In the data rows, 128 means zero.
Here are some points, each followed by its number:
[144 130 117 122 145 114 154 107  99 107 137 112 117 147 121 118 106  83 133 144 117 140 110 101 109 161 112 142 141 161 131 143 126] 0
[124 120 140 120 107 121 150 131 125  98 117 114  90 106 143 100 127 112 122 144 120 142 109 121 132 151 106 111 153 111 119 114 110] 1
[100 128 138 131 155 147 104 110 140 102  94 132 106 134 142 154 112 100 117 130 140 139 150 131 126 144 102 157 121 148 135 120 119] 2
[125 120 144 113 134 102 100 122 154 117 123 141 146 137 117 123 144 146 126  96 101 130 179 147 120 110 161  85  85 100 114 113 149] 3
[154 182 122  98 162 128 202 132 165  74  73  86  80  94  68 101  92 131 106 140 158 156 190 145 141 155 196 107  75  87  69 144 144] 4
[126 142 144 147 161 129 102 120 162 126 147 146 126 147 128 151 139  85 103 121 130 103 116 112 127 107  99 132 107 118 121 123 102] 5
[118 113 147 138 146 133  99 157 150 148 146  92 145 160 135 138 144 131 108 119 129 106 134 100 139 134 136 132  76 105 115 133 154] 6
[121 129 136 123 133 116 105 133 110 122 112 149 103 151 168 104 149 143 144 147 129 146 146 137 146  96  70  94  97  87 106 110 145] 7
[131 130 147 135 163 153  59 154 160 117 221  74 127  97 121 137 111  77 112  90 131 124 105 122 106 168  96 143 119 139 156  97 156] 8
[125 116 104 148 145 140 144 144 104 118 183 124 179 174  90 152 148 119 166 142 132 129  91 155  99 136 134 129 137 155 119 126 156] 9
[142 154 105 166  99 149 165 135 143 161  98 144  90  91 134 146 129 159 106 135 152 125  81 123 152  82 146 151 170  99 119 122  72] 10
[111 137 119 121  65 136 146 146  91  98 111 153 133 143  90 102 138 132 155 149 148 132 167 126 123 119 139 126 132 126 116 150 163] 11
[154 122 144 110 155 106  97 125 143 122 175 116 142 144 152 105 118 119 143 120 140 149 168 107 127 112 127 110 120 122 129 116 142] 12
[149 145 122  98 121 154 127 140 177 118  96 118 120 127 157 153 110 107 101 160 136 155 148 112 149 127 135 120 131 140  75 119  86] 13
[128 141 115 115 156 106 123 121 121 120 139 108 125 113 119  98 102 122 114 120 107 138 118 156 120 149 126 123 138 141 120 104 140] 14
[137 111  94 129  82 135 130 141 111 161 120 132 169  98  88 153 144 199 125  88 129 125 103 151 123 115 128 147 138 128 134 113 150] 15
[117  65 118 128 117  98 108 115 126 167 101 179  74  99 189 155 153 249 213  76 141 125 163 150 113  87 176 101 140  96 166 148 174] 16
[131 111 130 113 137 148  90 144 118 147 183  64 135 117 120 117 106 113 102 110 160 148  97 125 139 159 120 175 139 165 150 104 159] 17
Which three points above are nearest to each new point by angle, seen from the average point of the numbered points? Their numbers follow each, nearest first.
[127 137 102 117 107 144 125 126 126 139 137 132 149 113 114 146 133 118 128 135 129 140 133 153 137 130 108 109 146 137 113 107 112] 15 13 9
[136 149 106  97 114 151 115 119 167 108  83 135 117 135 139 162  95 121  98 188 166 141 176  97 157 129 157 141 126 154  78 149  93] 13 2 4
[156 141 108 151 134 108 218 114  72 106  99 142  86 123  89 123 126 154 158 127 114 108 121 147 108 131 147 134 145 102 148 140 137] 11 0 10
[136  97 127 147 112 144 103 109 129 157 100 149 108  99 138 124 129 197 152 101 128 143 144 123 146  95 168 153 141 127 144 122 136] 16 15 10
[130 106 125  98 104 116 162 123  96 114 111 103 107 117 173  90 140 114 119 162 122 156  89 131 113 170 100  95 153 114 112 128 125] 1 0 14
[131  95 138 136 122 122  91 114 134 137 105 156 134 102 158 136 140 192 148 107 136 124 154 127 128  86 150 132 137 110 161 142 143] 16 15 3
[127 143 136 124 116 123 100 115 148 137 202 132 168 118 150 136 108  67 119 109 102 120 134 108 121 152 141 130 120 129 139 131 117] 8 5 12
[146 156 114 142 141 122 123  91 152 151 121 151 141  86 108 145 132 148 102 112 119 123 133 149 141  88 137 151 130  85 138 127 106] 10 15 5
[126 128 113 147 151 123 127 112 105 137 133 148 150 150 118 147 128 135 130 117 116 103  85 132 111 150  98 132 138 167 143 111 120] 9 0 15
[128 149  92  87 101 119 124 126 105 128 140 148 136 124 157 123 111 114 136 163 130 169 158 141 125 117 130 107 138 151 112 124 135] 11 13 7
[116 114 117 108 114 118  99  97 150 137 106 131 131 100 127 158 126 181 112  68  92 118 115 160 116 178 142 106 136 128 130 100  92] 15 16 3
[113 103 184 137 103 153  90 134 112 129 131 116 134  97 138  93 122 116 151 134 145 134 156  50 142 138 146 151 174 170 185 176 156] 17 11 0
